Each row is where one point has got to under a steady rotation. How many ticks took it there?
The counts run from 0 to 807.
[171 124 160  51 154 120 112 123 150 138 121 113 125 105 108 156 132 100
 110 118 103 176 114  99 111 155 130  97  90 139  94 125]  729
[135 146 136 120 151 121 170 124 126 169 151 166 114 160 115 128 149 122
 118 120 182 126 176 167  99 174 112 123 107 123 148 188]  591
[129 189 157 104 131 159 128 158 120  96 143 113 148 184  85 160 125 115
 103 116 135 129 134 110 127 132  62 126 134 148 125 140]  201
[152 116 169  75 101 136  96 159 140 139 132 161 112  66 135 144 129 125
 134  96 126  78 101 129 105 154 124 150 111  94 108 116]  655
[153 158 172  88 158 164 103 141 128 149 154 128 140 152 105 146 153 128
 134  92 146 140 140 132  98 153 105 131  51 143  99 146]  765
[142 173 140  95 118 128 132 163 107 135 174 161 182 171  87 126 165 133
 130 129 140  97 108 166 113 142  88 100 161 117 143 139]  424
[154 161 161 103 144 125 168 142 137 155 144 139 131 170 100 141 108 117
 132 134 173 164 160 155 117 178  96 125 114 135 155 171]  315
[154 193 151 123 139 114 109 131 117 129 195 160 148 165 122 119 153 124
 106 120 142 101 119 154 104 131  71 113 163 120 115 127]  700
[138 149 148 127 125 119 165 102 133 166 135 154  78 148 143 145 102  88
 110 141 176 135 162 148 125 173 123 135 106 122 158 172]  434
[159 142 163  75 185 137 108 139 138 135 151 118 160 133  97 148 127 132
 109 113 118 171 130 100 101 167  93 112 103 140  96 131]  730
[124 163 155  94  99 166 141 181 101 104 126 136 154 174  65 149 186 113
 128 113 140 123 130 145 136 129 100 116 114 135 114 153]  476
[114 134 136 111 111 147 175 120 136 132 114 137 112 133 128 161  74 103
  77 138 152 129 147  99 144 167  96 143 142 111 186 164]  517
[153 191 134  98 145 113 105 132 132 149 158 137 147 188 110 120 121 119
 112 122 138  96 109 130 101 133  54 115 145 149 116 127]  372
[148 152 150 134 146 100 138 110 140 159 175 181  97 104 143 129 114 128
 105 115 168 109 153 143  89 177 105 135 146 100 135 154]  381
[134 170 170 134 108 140 108 158 116 117 187 175 119 110 117 135 141 128
 103 106 150  90 128 154 111 150  97 142 160  84 131 135]  704
[164 105 159  69 122 111 124 119 143 156 149 151 121  58 142 146 132 105
 107 137 114 148 106 134 120 165 156 103 120  90 138 125]  20
[117 132 172  77  75 175 137 175 127  94 118 129 140 107  95 166 119 100
 107 131 121 135 111 119 159 152 120 126 126  89 164 145]  515
[113 124 150 109 125 163 168 164 131 115 123 152 120 122  98 158 102 138
  95 113 157 126 171 113 127 172  87 155 132 105 159 175]  35
[145 167 138 121  85 102 117 111 124 120 154 169  91 122 139 141 176  71
  91 130 121  86  99 139 133 107 128 101 160 112 101 120]  702
[123 132 117  79 110 123 113  98 131 131 127 139 134 129 138 147 136  93
  70 140  86  83  75  81 138 112 107  98 148 124 125 115]  133
[160 147 190 110 125 114 112 159 141 130 177 170 111  81 128 136 120 134
 125 106 154 115 137 154  98 169 109 137 149  88 121 127]  380
[137 114 134 113 135 110 167  79 137 154 144 156  99  93 149 152 124  98
  69 144 136 153 145 123 130 168 144 107 138  97 165 159]  347
[134 161 152 122 159 144 131 132 100 133 196 143 176 152  94 136 172 137
  89 132 134 166 135 142 114 152 102  91 131 115 153 153]  26
[130 165 175 127 121 155 127 159 131 126 133 147  83 136 118 145  88 116
 110  98 174 106 167 124 112 164  75 167 115 117 122 158]  0
[163 133 135  79 160 114 105  76 146 165 130 117 113 137 150 148 147  78
  85 134 112 143 102  98 116 130 131  96  86 152  94 127]  610
[120 125 123  95  70 114 179 131 130 123 106 164 114 124 120 153 134  75
  87 150 121  90 107 124 157 139 128 111 179  98 157 148]  308
[135 186 130 116 125 136 105 101 126 144 145 133 108 188 150 137 106  86
  87 131 139  75 103 109 125 122  70 131 125 147 118 125]  167
[149  99 148  72 101  99 160 157 148 134 111 174 116  67 106 143 150 110
 124 123 119 105 120 129 125 159 144 116 159  91 117 139]  742
[133 129 162  74 127 170 109 174 137 116 116 139 151 100 100 152  94 138
 116  97 121  97 117  83 115 160  87 151 127 107 122 128]  568
[127 129 141 133  93 102 145 109 127 136 136 180  62  98 148 141 146  82
  79 126 146  82 134 138 126 140 143 128 144  88 129 149]  706
[166 148 183  81  94 113  98 169 149 112 122 144  95  82 125 145 107  91
 132 115 124 101 102 121 117 143 111 137 142 111  99 106]  51
